128 stands for zero in the data rows.
Here are some points, one per row:
[125, 95, 130, 130, 121, 133, 156, 124, 143, 135, 125, 133, 103, 145, 81, 115, 98, 104, 142, 116, 142, 144, 186, 98, 125, 92, 130, 134, 97, 93, 141, 109, 71, 127, 128, 136, 129]
[105, 120, 122, 148, 79, 112, 147, 151, 119, 116, 109, 131, 141, 119, 112, 148, 115, 138, 116, 156, 92, 52, 139, 131, 132, 151, 151, 92, 122, 123, 99, 153, 106, 135, 143, 137, 147]
[140, 130, 125, 116, 132, 116, 138, 145, 137, 103, 141, 132, 112, 198, 127, 112, 138, 125, 118, 85, 119, 93, 131, 101, 180, 128, 149, 149, 143, 148, 174, 141, 159, 138, 172, 149, 113]
[167, 132, 155, 177, 119, 86, 110, 158, 153, 130, 148, 123, 119, 117, 141, 198, 114, 88, 123, 114, 118, 172, 171, 137, 169, 101, 131, 128, 140, 116, 124, 149, 97, 125, 105, 144, 76]
[144, 110, 127, 143, 126, 137, 126, 141, 126, 153, 113, 141, 131, 114, 110, 127, 106, 98, 93, 104, 109, 116, 135, 130, 138, 151, 78, 107, 107, 170, 198, 106, 122, 141, 81, 104, 136]
[146, 132, 86, 121, 75, 132, 138, 130, 94, 175, 135, 132, 144, 144, 160, 112, 143, 131, 98, 106, 92, 156, 126, 149, 115, 117, 121, 123, 115, 113, 114, 144, 138, 117, 124, 138, 152]
[128, 118, 119, 135, 121, 158, 89, 121, 109, 146, 154, 147, 129, 103, 169, 136, 134, 135, 118, 127, 150, 106, 121, 115, 102, 105, 134, 124, 111, 97, 154, 164, 124, 184, 143, 143, 151]
[109, 76, 159, 157, 121, 133, 135, 122, 76, 107, 174, 171, 132, 106, 93, 131, 137, 125, 185, 107, 109, 169, 106, 127, 144, 175, 105, 149, 111, 137, 112, 144, 156, 115, 167, 125, 126]
[102, 108, 182, 115, 155, 98, 161, 128, 135, 177, 123, 124, 105, 135, 136, 123, 96, 144, 116, 81, 129, 136, 97, 153, 128, 123, 167, 99, 108, 124, 138, 147, 123, 144, 99, 134, 139]
[94, 108, 107, 135, 130, 102, 105, 125, 189, 108, 198, 88, 166, 140, 111, 84, 133, 142, 104, 153, 121, 165, 130, 135, 145, 145, 124, 102, 128, 141, 150, 136, 140, 138, 131, 123, 122]
[143, 148, 106, 112, 172, 116, 169, 111, 114, 92, 152, 130, 157, 94, 128, 133, 132, 132, 115, 110, 119, 133, 110, 122, 121, 95, 120, 124, 126, 131, 117, 85, 96, 122, 143, 166, 103]
[164, 126, 167, 132, 141, 128, 119, 137, 100, 109, 114, 96, 151, 114, 62, 106, 163, 136, 107, 137, 163, 126, 160, 189, 131, 129, 134, 140, 134, 129, 139, 147, 154, 133, 111, 173, 150]
[150, 107, 134, 109, 107, 126, 147, 67, 132, 146, 126, 71, 120, 139, 142, 145, 131, 102, 152, 143, 140, 109, 101, 125, 117, 172, 100, 124, 162, 107, 112, 105, 133, 155, 136, 136, 136]
[137, 152, 96, 166, 116, 109, 163, 84, 114, 146, 118, 155, 115, 123, 127, 113, 150, 157, 156, 142, 139, 113, 144, 141, 98, 143, 146, 124, 162, 138, 158, 174, 115, 131, 100, 106, 89]
[164, 131, 118, 96, 128, 95, 105, 108, 159, 144, 127, 169, 106, 107, 127, 121, 103, 158, 111, 183, 154, 129, 92, 122, 174, 151, 131, 178, 96, 148, 117, 128, 118, 91, 115, 156, 154]
[127, 143, 117, 115, 163, 191, 159, 99, 126, 86, 99, 105, 127, 143, 150, 145, 102, 165, 139, 134, 116, 147, 157, 120, 145, 124, 111, 112, 89, 140, 116, 138, 131, 112, 131, 140, 112]
[143, 137, 102, 178, 205, 141, 117, 131, 168, 156, 118, 145, 104, 117, 122, 105, 138, 113, 102, 108, 127, 127, 144, 99, 107, 167, 134, 126, 154, 147, 68, 122, 150, 125, 166, 129, 168]
[117, 125, 138, 88, 111, 159, 118, 127, 125, 156, 130, 134, 146, 138, 125, 122, 168, 109, 144, 146, 145, 120, 132, 109, 108, 124, 143, 116, 117, 206, 88, 130, 99, 149, 121, 119, 99]
[140, 100, 100, 127, 142, 123, 120, 151, 130, 111, 103, 109, 165, 141, 159, 149, 136, 144, 173, 126, 156, 114, 99, 118, 95, 112, 130, 126, 138, 136, 127, 124, 127, 87, 129, 100, 165]
[132, 168, 155, 61, 112, 104, 130, 162, 117, 118, 132, 142, 137, 116, 144, 133, 105, 140, 115, 114, 141, 132, 155, 124, 77, 167, 104, 128, 150, 125, 136, 160, 126, 129, 164, 97, 129]
[118, 158, 107, 130, 118, 131, 89, 96, 131, 106, 109, 104, 105, 126, 108, 164, 155, 156, 128, 119, 141, 136, 97, 159, 126, 100, 132, 112, 119, 122, 124, 93, 113, 116, 178, 75, 142]
[85, 128, 113, 136, 152, 91, 148, 159, 75, 110, 94, 101, 95, 111, 143, 98, 154, 124, 92, 168, 144, 152, 124, 82, 157, 110, 107, 162, 122, 121, 98, 124, 161, 166, 108, 89, 125]
[102, 141, 117, 123, 171, 147, 130, 170, 109, 181, 162, 138, 130, 164, 115, 167, 135, 123, 121, 157, 126, 101, 128, 166, 132, 143, 117, 145, 115, 96, 149, 100, 148, 114, 120, 134, 84]
[97, 116, 102, 103, 118, 130, 91, 117, 156, 89, 89, 142, 129, 120, 145, 147, 167, 141, 145, 99, 137, 119, 126, 113, 101, 139, 122, 128, 135, 99, 110, 115, 141, 105, 91, 145, 126]
[153, 137, 173, 142, 98, 156, 125, 140, 141, 152, 126, 154, 160, 115, 164, 85, 130, 129, 135, 132, 139, 111, 132, 127, 180, 123, 152, 95, 133, 91, 126, 95, 144, 122, 126, 95, 112]
[98, 120, 183, 138, 118, 150, 123, 117, 142, 148, 147, 144, 143, 137, 137, 134, 111, 150, 114, 138, 95, 111, 123, 132, 138, 71, 105, 170, 204, 136, 125, 135, 134, 126, 111, 120, 152]
[114, 186, 115, 132, 127, 101, 99, 97, 134, 100, 107, 128, 152, 146, 122, 136, 105, 114, 170, 125, 124, 132, 128, 140, 100, 106, 135, 140, 101, 132, 111, 86, 159, 144, 130, 120, 141]
[140, 116, 142, 139, 115, 157, 135, 141, 151, 119, 110, 99, 111, 106, 105, 107, 78, 70, 114, 127, 111, 143, 109, 112, 104, 96, 151, 155, 109, 106, 146, 154, 119, 95, 132, 133, 72]
[129, 145, 113, 109, 120, 149, 122, 155, 107, 95, 130, 122, 78, 136, 145, 117, 134, 119, 168, 152, 110, 145, 107, 138, 121, 151, 146, 99, 166, 138, 139, 102, 108, 125, 107, 144, 162]
These points spread out most along one direction. Take the direction at right angles to it along which they spread out most. Go by this last direction. For each point below, how far along it does it lie, from 0 to 99? 50 is the average, and the first point above lies past it. One standard deviation of the points above along it is 16.
[102, 108, 182, 115, 155, 98, 161, 128, 135, 177, 123, 124, 105, 135, 136, 123, 96, 144, 116, 81, 129, 136, 97, 153, 128, 123, 167, 99, 108, 124, 138, 147, 123, 144, 99, 134, 139] >> 38
[140, 100, 100, 127, 142, 123, 120, 151, 130, 111, 103, 109, 165, 141, 159, 149, 136, 144, 173, 126, 156, 114, 99, 118, 95, 112, 130, 126, 138, 136, 127, 124, 127, 87, 129, 100, 165] >> 54
[105, 120, 122, 148, 79, 112, 147, 151, 119, 116, 109, 131, 141, 119, 112, 148, 115, 138, 116, 156, 92, 52, 139, 131, 132, 151, 151, 92, 122, 123, 99, 153, 106, 135, 143, 137, 147] >> 32
[85, 128, 113, 136, 152, 91, 148, 159, 75, 110, 94, 101, 95, 111, 143, 98, 154, 124, 92, 168, 144, 152, 124, 82, 157, 110, 107, 162, 122, 121, 98, 124, 161, 166, 108, 89, 125] >> 54
[144, 110, 127, 143, 126, 137, 126, 141, 126, 153, 113, 141, 131, 114, 110, 127, 106, 98, 93, 104, 109, 116, 135, 130, 138, 151, 78, 107, 107, 170, 198, 106, 122, 141, 81, 104, 136] >> 40
[150, 107, 134, 109, 107, 126, 147, 67, 132, 146, 126, 71, 120, 139, 142, 145, 131, 102, 152, 143, 140, 109, 101, 125, 117, 172, 100, 124, 162, 107, 112, 105, 133, 155, 136, 136, 136] >> 43
[97, 116, 102, 103, 118, 130, 91, 117, 156, 89, 89, 142, 129, 120, 145, 147, 167, 141, 145, 99, 137, 119, 126, 113, 101, 139, 122, 128, 135, 99, 110, 115, 141, 105, 91, 145, 126] >> 60
[143, 137, 102, 178, 205, 141, 117, 131, 168, 156, 118, 145, 104, 117, 122, 105, 138, 113, 102, 108, 127, 127, 144, 99, 107, 167, 134, 126, 154, 147, 68, 122, 150, 125, 166, 129, 168] >> 50
[153, 137, 173, 142, 98, 156, 125, 140, 141, 152, 126, 154, 160, 115, 164, 85, 130, 129, 135, 132, 139, 111, 132, 127, 180, 123, 152, 95, 133, 91, 126, 95, 144, 122, 126, 95, 112] >> 34
